B =
118,119,120,137,129,153,140,99,136,151,120
130,109,128,103,134,155,134,146,137,108,123
101,157,137,130,140,118,144,115,144,103,107
150,157,137,123,109,104,150,106,119,150,113
104,130,140,153,157,139,138,103,102,113,123
143,149,108,107,117,118,109,139,157,122,131
104,140,117,123,106,152,121,129,112,150,134
136,131,106,150,140,116,154,111,149,110,126
99,122,142,122,100,109,107,150,152,106,109
119,129,133,153,149,148,102,102,115,155,122
140,109,106,110,116,109,145,100,99,131,138
Indices start at 0.
row 0 col 0 -> 118
row 5 col 1 -> 149
row 5 col 7 -> 139
row 5 col 6 -> 109
row 5 col 3 -> 107
row 4 col 1 -> 130
row 9 col 8 -> 115
row 7 col 3 -> 150
row 8 col 10 -> 109
row 0 col 5 -> 153
row 7 col 0 -> 136
row 7 col 10 -> 126
row 9 col 0 -> 119
row 6 col 10 -> 134
row 3 col 2 -> 137
row 9 col 1 -> 129
row 5 col 9 -> 122
row 6 col 9 -> 150
row 7 col 1 -> 131
row 10 col 8 -> 99
row 5 col 2 -> 108
row 1 col 4 -> 134
row 9 col 2 -> 133
row 1 col 7 -> 146
row 6 col 2 -> 117
row 3 col 1 -> 157
row 7 col 9 -> 110
row 2 col 2 -> 137
row 1 col 9 -> 108
row 8 col 8 -> 152
row 2 col 10 -> 107
row 10 col 9 -> 131
row 3 col 8 -> 119
row 3 col 5 -> 104
row 4 col 8 -> 102

M =
137  140  132  140  117  135  114  121  134  133  133
129  124  128  122  145  129  147  139  130  133  126
142  143  130  140  119  138  115  121  137  138  129
105  117  138  127  126  115  129  135  117  106  144
118  129  137  136  116  124  116  126  124  116  142
149  137  121  128  139  140  137  129  140  150  115
105  117  138  126  127  116  131  135  117  107  144
M[0][0] -> 137
M[2][6] -> 115
M[3][3] -> 127
M[4] -> [118, 129, 137, 136, 116, 124, 116, 126, 124, 116, 142]
M[0][10] -> 133
M[3][4] -> 126
M[0] -> [137, 140, 132, 140, 117, 135, 114, 121, 134, 133, 133]
M[0][3] -> 140
M[6] -> [105, 117, 138, 126, 127, 116, 131, 135, 117, 107, 144]
M[6][0] -> 105
M[0][1] -> 140
M[:, 6] -> [114, 147, 115, 129, 116, 137, 131]
M[:, 0] -> [137, 129, 142, 105, 118, 149, 105]
M[0][8] -> 134
M[5][4] -> 139
M[2][0] -> 142
M[3][5] -> 115
M[1][2] -> 128
M[:, 8] -> [134, 130, 137, 117, 124, 140, 117]
M[5][7] -> 129
M[4][0] -> 118
M[1][5] -> 129
M[:, 10] -> [133, 126, 129, 144, 142, 115, 144]
M[2][8] -> 137

grid = [157 135 118 133 104 123 134 126 135 100 105 131 114]
grid[0] => 157
grid[4] => 104
grid[2] => 118
grid[6] => 134

A = [151 135 118 142]
A[0] = 151
A[-3] = 135
A[-1] = 142

x =
array([[154, 120, 129, 116, 137, 136, 132, 120, 121, 133, 124, 136, 121],
       [135, 128, 142, 137, 148, 121, 131, 138, 119, 123, 133, 128, 115],
       [111, 122, 148, 127, 120, 111, 137, 135, 121, 137, 129, 136, 101],
       [121, 131, 125, 126, 121, 152, 104, 124, 114, 129, 133, 132, 129],
       [121, 122, 130, 123, 106, 144, 141, 130, 127, 122, 132, 133, 119],
       [127, 122, 127, 125, 147, 128, 128, 130, 110, 134, 132, 130, 113],
       [130, 129, 157, 117, 110, 150, 119, 126, 126, 125, 130, 119, 148],
       [141, 128, 109, 121, 119, 140, 122, 121, 125, 117, 123, 130, 106]])
Indices start at 0.
(0, 0) => 154
(4, 11) => 133
(0, 4) => 137
(3, 12) => 129
(7, 8) => 125
(0, 11) => 136
(1, 6) => 131
(5, 9) => 134
(2, 6) => 137
(2, 5) => 111
(4, 6) => 141
(6, 12) => 148
(1, 3) => 137
(7, 4) => 119
(3, 2) => 125
(5, 5) => 128
(4, 4) => 106
(5, 7) => 130
(6, 6) => 119
(6, 7) => 126
(3, 5) => 152
(3, 7) => 124
(4, 8) => 127
(3, 0) => 121
(4, 3) => 123
(4, 9) => 122
(7, 11) => 130
(6, 10) => 130
(1, 5) => 121
(0, 1) => 120
(4, 2) => 130
(2, 0) => 111
(2, 3) => 127
(7, 9) => 117
(3, 3) => 126

data =
[[144 133 140 113 140 110 128 129 128 128 115 128 132 131 128 114]
 [123 141 133 130 115 124 128 126 146 145 138 155 127 117 145 122]
 [143 140 123 120 139 130 103 125 121 128 118 124 134 131 124 114]
 [107 127 126 135 119 120 124 107 131 130 134 120 119 121 134 147]
 [153 136 132 134 143 118 137 134 129 119 117 116 113 143 121 143]
 [143 133 140 112 134 142 116 133 124 133 120 114 126 152 119 145]
 [136 122 128 131 149 141 129 140 117 108 121 112 124 129 122 114]
 [117 144 117 122 120 121 136 124 116 140 157 143 126 117 130 123]
 [123 130 126 130  98 127 128 120 145 130 134 127 131 133 130 140]
 [100 115 126 127 117 142 127 123 122 142 139 135 134 123 130 141]
 [154 124 118 135 129 138 135 149 127 117 119 126 135 144 112 126]
 [140 120 130 140 146 133 114 133 135 123 102 130 132 127 130 119]
 [108 114 128 128 119 111 152 124 125 134 137 141 134 115 131 128]]
data[0][0] = 144
data[8][15] = 140
data[9][0] = 100
data[5][1] = 133
data[7][8] = 116
data[2][9] = 128
data[12][10] = 137
data[1][6] = 128
data[:, 6] = [128, 128, 103, 124, 137, 116, 129, 136, 128, 127, 135, 114, 152]
data[:, 4] = [140, 115, 139, 119, 143, 134, 149, 120, 98, 117, 129, 146, 119]
data[12][15] = 128
data[0][12] = 132
data[1][1] = 141
data[0][6] = 128
data[6][12] = 124
data[9][5] = 142
data[1][10] = 138
data[6][14] = 122
data[9][13] = 123
data[9][14] = 130
data[5][13] = 152
data[3][3] = 135
data[12][7] = 124
data[5][12] = 126
data[8] = [123, 130, 126, 130, 98, 127, 128, 120, 145, 130, 134, 127, 131, 133, 130, 140]
data[11][1] = 120
data[4] = [153, 136, 132, 134, 143, 118, 137, 134, 129, 119, 117, 116, 113, 143, 121, 143]
data[11][9] = 123
data[:, 10] = [115, 138, 118, 134, 117, 120, 121, 157, 134, 139, 119, 102, 137]
data[:, 0] = [144, 123, 143, 107, 153, 143, 136, 117, 123, 100, 154, 140, 108]
data[12][0] = 108
data[11] = [140, 120, 130, 140, 146, 133, 114, 133, 135, 123, 102, 130, 132, 127, 130, 119]
data[11][12] = 132
data[1][15] = 122
data[12] = [108, 114, 128, 128, 119, 111, 152, 124, 125, 134, 137, 141, 134, 115, 131, 128]

W =
[[116 137 128 131 138 128 108]
 [140 118 130 131 133 123 120]
 [130 138 127 135 132 128 110]
 [139 128 143 140 139 131 120]
 [135 109 117 126 129 154 118]
 [134 120 144 130 147 137 109]
 [136 131 139 120 140 129 125]
 [133 126 129 129 130 130 127]]
W[0,0]	116
W[1,2]	130
W[6,2]	139
W[4,5]	154
W[2]	[130, 138, 127, 135, 132, 128, 110]
W[0,5]	128
W[:, 5]	[128, 123, 128, 131, 154, 137, 129, 130]
W[2,3]	135
W[:, 0]	[116, 140, 130, 139, 135, 134, 136, 133]
W[3]	[139, 128, 143, 140, 139, 131, 120]
W[5,2]	144
W[3,6]	120
W[0,1]	137
W[0]	[116, 137, 128, 131, 138, 128, 108]
W[5]	[134, 120, 144, 130, 147, 137, 109]
W[7,0]	133
W[2,2]	127
W[:, 4]	[138, 133, 132, 139, 129, 147, 140, 130]
